One turn sends every row of this set to another row. A few are shown first. Where does it send the rows asked after them?
bigat: [ 15  -5 -38 -19   4 -35 -38  36  -4   0 -23   1 -17  20 -18  -3  -6 -11
  20  35  39]
suve: [-10  -4 -45   0  27 -11  26  24  16  15 -49  30 -25 -24 -22  -8 -10 -14
  -3  28  44]
foz: [ 38  -8 -35  -9  17  -8 -31  -5   5 -14  -3 -17  -8  19 -25  17 -22 -12
   5  52   9]
Sak: [ 30 -14 -23 -21  11  -5 -41  11  12 -19 -13  -8  -1  31 -23  16 -16  -3
  11  52   4]
Mibap: [ 21 -22 -25 -23  11 -19 -43  30   8 -14 -22  -4  -3  37 -21   9 -17   2
  12  51  17]
zeka: [-16 -21 -30 -11  31  -9  11  50  15   3 -56  38 -12  -5 -16 -16 -12  -1
  -7  29  33]
lag: [  0 -10 -11  -2  41  28  -7   6  27 -32 -36  39  11 -10  -4   8 -23 -14
 -10  39  -2]
bolar: [ 29  -7 -14 -22   2 -12 -49  20   4 -22 -22  -1  -1  18 -15   3  -9 -18
  15  46   3]
dadu: [  2  11 -47   2  44  10  23 -10  22   3 -25  27 -17 -27 -24  15 -15 -19
   0  22  36]
raba: [  2   8 -52   0  34  10  23  -9  31   5 -35  28 -22 -28 -29  10 -10 -18
   1  24  29]
muku: [ -2 -10 -25   6  27  30  -9   8  28 -28 -38  38   3 -15   4   5 -22 -16
  -7  39 -11]
Zazus: [  6   4 -41  -1  34  33   6 -13  26 -15 -20  29  -8 -25 -12  18 -14 -17
   2  30  -5]
tikat: [ 40  10 -42 -15   6 -14 -29   0   1  -6  -3 -10 -22   5 -22   6  -9 -21
  20  32  22]
Fav: [-18 -19 -26  -6  41 -10   7  45  15  -4 -54  42  -5  -3 -13  -9 -17  -6
 -10  30  45]
Logim: [ -6  -4 -47  -5  33  -8  24  23  24  12 -50  34 -25 -17 -27  -8 -10 -11
  -3  21  46]
kone: [ 35  -3 -50  -6  18 -17 -25  -4   1  -1  -1 -18 -17  17 -31  15 -18 -12
   8  46  27]
Nove: [ 28   6 -51 -16   7 -28 -29  18  -4   3 -10  -5 -25   9 -22   2  -8 -15
  22  28  40]
retak: [ 27 -10 -48 -17  14 -29 -23  21   4   6 -10 -11 -22  26 -32   8 -15   0
  15  38  40]
Vimi: [-10  -1 -45  -4  43 -10  24  21  16  11 -39  34 -19 -17 -23   1 -14 -11
  -3  22  54]
gigas: [-10 -20 -32  -5  33  -6   9  46  24  -4 -60  42 -12  -3 -14 -18 -16  -4
  -9  26  36]
pag: [ 37  -2 -47 -17  14 -16 -20   2   8   0  -3 -16 -20  19 -33  17 -16  -5
  16  39  28]
Bonak: [ 23  -9 -52 -10  18 -30 -25  15  -3   7 -10 -14 -20  23 -29  11 -16  -7
   9  45  42]
pes: [ 16 -13 -22 -23   3 -28 -48  36  -1 -12 -28   4  -5  25 -14  -2  -6 -13
  16  43  21]
retoz: [ -8 -23 -18   1  26  12  -7  40  21 -23 -55  42   1  -6   4 -14 -22  -6
 -13  38   5]
kibar: [ 39  -5 -34 -19  13  -5 -30  -3  12 -11  -4 -15 -10  20 -29  21 -16  -7
  14  46  10]
Lar: [  2   6 -41   6  28  27   5 -14  29 -13 -28  29 -11 -31 -10  18 -15 -23
   1  34   0]
Kebif: [-11  -4 -50  -8  33 -11  25  24  14  18 -42  30 -26 -20 -26  -3  -5  -8
   1  23  43]
kitu: [  8   6 -31   1  43  30   8 -16  26 -19 -22  30  -2 -24 -14  17 -19 -22
  -3  30   8]
fenun: [ -2 -10 -25   0  33  32 -10   7  36 -30 -42  41   3 -10  -4   6 -19 -13
  -7  36  -8]
fegug: [  0   9 -56  -4  34  11  23  -7  21  10 -25  26 -24 -29 -26  16  -8 -16
   5  23  25]
Lilon: [  4   5 -40   1  34  30   6 -16  36 -15 -31  34 -10 -23 -17  16 -14 -21
   0  30   3]
vol: [ -9 -25 -15  -9  31  13  -6  43  20 -21 -52  41   3   0  -2 -12 -17  -2
 -11  37   3]
lebu: [ -9 -23 -22  -3  33  14  -8  37  30 -25 -56  47   2   0  -1 -11 -21  -4
 -10  33  10]
Febu: [-12 -22  -8  -6  39   8  -7  37  20 -24 -51  45  11   0  -4  -5 -22  -7
 -13  37  17]
fip: [ 18 -25 -24 -15  14 -26 -42  28   0 -13 -25  -6  -1  34 -21   6 -17  -4
   3  58  19]
dukof: [ 14 -20 -40 -13  16 -34 -33  28  -3   0 -22  -9 -11  32 -26   6 -15  -4
   6  51  38]
fupe: [ 19 -19 -36 -20  13 -30 -34  36   4  -2 -20  -5 -13  35 -24   5 -15   4
  12  44  36]
sinag: [ 41   5 -24 -17   6  -6 -39   1   4 -18  -9  -7  -9  10 -18   7 -11 -22
  18  40   3]
sek: [-11 -20 -29  -2  27  -9  10  46  16  -1 -60  38 -12 -10  -9 -20 -17  -6
 -11  32  33]
teda: [  1 -13 -21  -4  31  34  -8  12  26 -31 -34  38   5 -10  -1   4 -18 -10
  -6  36 -15]
div: [ 30 -19 -23 -14  15 -10 -41  10   4 -20 -16 -11   2  29 -22  12 -20  -9
   2  59   4]
Zokor: [ -2   9 -52   3  27   5  23  -7  23   9 -33  24 -24 -33 -23  11  -9 -21
   1  28  27]

sinag moves to bolar
kitu moves to lag
Logim moves to raba
Now find these:
suve moves to Zokor
Mibap moves to fupe
fegug moves to Zazus
dukof moves to Bonak

